In the rows, zero is written as 128.
One turn moves every row onto another: examples first, then more rows asked
J_301: [147 101 136 145 129 126 106 133 136 140 124 121 125 135 131 117 145 127
 146 141 147  98 153 146 133 136 113 100 116 114 100 133 152]
J_997: [119 108 147 148 112 134 103 134 142  82 130 142 128 139 156 159 115 110
 149  96 121 136 109 132 121 118 113 105 138 132 133  95 117]
J_555: [123 145 142 146 100 135 107 125 125 121 120 144 127 105 109 144 105 110
 142 116 140  99 146 106 146 137 103 116 109 150 123 115 135]
J_917: [138  93 113 157 142 149 117 109 156 123 128 131 113 119 146 110 111 120
 162 134 160 136 130 121 145 129 130  93 103 131 134 101 160]
J_956: [129 123 127 119 147 146 115 136 139 109 162 142 125 193 139 137 140 104
 150 114 113 122 141 134 144 155 126 114 146 155 146 115 172]
J_243: [127 142 142 136 162 152 114 122 139 111 176 126 100 169 133 143 118 105
 150 119 121 143  95 134 155 124 127 107 116 156 131 103 126]
J_40: [123  97 121 165 127 142 120 123 135  99 158 119  99 158 131 157 120 115
 180 142  94 126 113 122 132 115 126 122 118 130 127 124 131]
J_482: [137 134  97 116 124 125 120 146 159  87 136 140 121 140 108 119 121 128
 136 125 127 145 153 137 134 118 139  95  90 120 127 126 119]
J_586: [129 139 128 125 134 133 118 130 137 120 128 144 122  73 136 131 115 112
 164 114 134 122 136 129 138 119  94 118  97 137 131 124 116]
J_171: [135 117 164 154 118 133  86 110 141 119 169 130 137 137 152 140 110  80
 134 129 113 136 136 131 117 125 121 129 134 155 131 131 160]
J_337: [124 107 147 150 112 135 104 143 144 108 182 123 116 148 144 121 111  97
 145 152 121 134 114 128 166 148 147 118 135 131 120 115 113]
J_960: [120 113 126 128 148 139 116 146 152  83 152 123 115 159 170 130 148 129
 164 134 100 126 137 156 115 145 141 130 114 133 152 127 142]
J_947: [122  99 144 133 118 132 112 127 148 107 133 130 102 121 115 110 113 132
 121 147 144 146 113 113 134 128 124 103  91 142 143 103 158]
J_576: [153 147 105 124 150 146 111 118 144 106 141 136 126 133 118 114 126 112
 149 145 126 119 148 121 125 138 166  78 116 132 127 142 154]
J_436: [132 137 107 153 147 106  97 115 117 107 131 137 107 136 164 111 134 103
 138 109 144  97 121 157 145 137 145 108 103 148 137 134 119]
J_714: [142 131 157 144 125 100 106 118 159 105 130 120 124 150 153 134 144 128
 151 150 138  89 136 130 142 147 107 107 137 142 146 128 114]
J_548: [130 108 151 139 128 122 116 157 166  89 165 122 128 161 131 138 147 131
 137 125 127 123 147 150 153 139 119 115 149 151 143 129 124]
J_421: [126 137 138 126 137 120 130 124 142 113 141 120 100 156 173 116 144 112
 173  99 114 119 135 129 120 163 104 130  99 118 146 126 133]
J_732: [129 123 125 149 147 146 101 139 150 124 137 139 133 137 157 147 136  94
 146 116 125 162  97 130 124 153 127 118 113 161 121 143 121]
J_149: [132  96 142 140 134 158 140 107 129 118 146 137  90 128 122 115 113 109
 135 113 168 148 137 106 129 128 135 110 111 140 149 127 147]
J_601: [137 144 129 125 115 128 125 130 138  79 157 118 110 133 107 123 129 108
 139 103 133 128 168 104 144 124 138  88 121 126 120 128 160]
J_708: [123 128 124 122 133 141 103 134 137 102 111 139 113 170 138  89 126 110
  90 123 140 119 139 121 140 147 114 109 104 148 122 114 130]
J_664: [124 150 120 123 131 142 106 107 112 115 123 153 126 101 143 118 102  90
 143 128 135 118 139 103 140 132 121 135 108 151 142 130 133]
J_403: [130 123 130 101 130 105 109 126 135 136 143 151 125 188 131 119 126  94
 136 133 119 124 134 120 142 145  92 119 130 145 153 127 133]
J_64: [149 112 119 132 120 105  94 119 125 103 149 150 121 129 125 113 145 123
 131 111 107 108 113 145 157 106  83  95 115 141 136 129 133]
J_587: [143 119 126 113 162 126 134 107 138  89 135 136  79 128 155 120 137 109
 130 108 137 116 142 131 119 108 102 119 126 114 133 134 154]
J_712: [150 114 133 133 101 128 118 130 106 121 157 148  91 139 139 122 138  83
 133 111 116  94 138 138 126 159 119 101  95 155 118 136 147]

J_403 moves to J_714
J_337 moves to J_40
And these:
J_587 moves to J_708
J_548 moves to J_960
J_171 moves to J_997
J_601 moves to J_482
J_712 moves to J_64
J_149 moves to J_947
J_555 moves to J_586

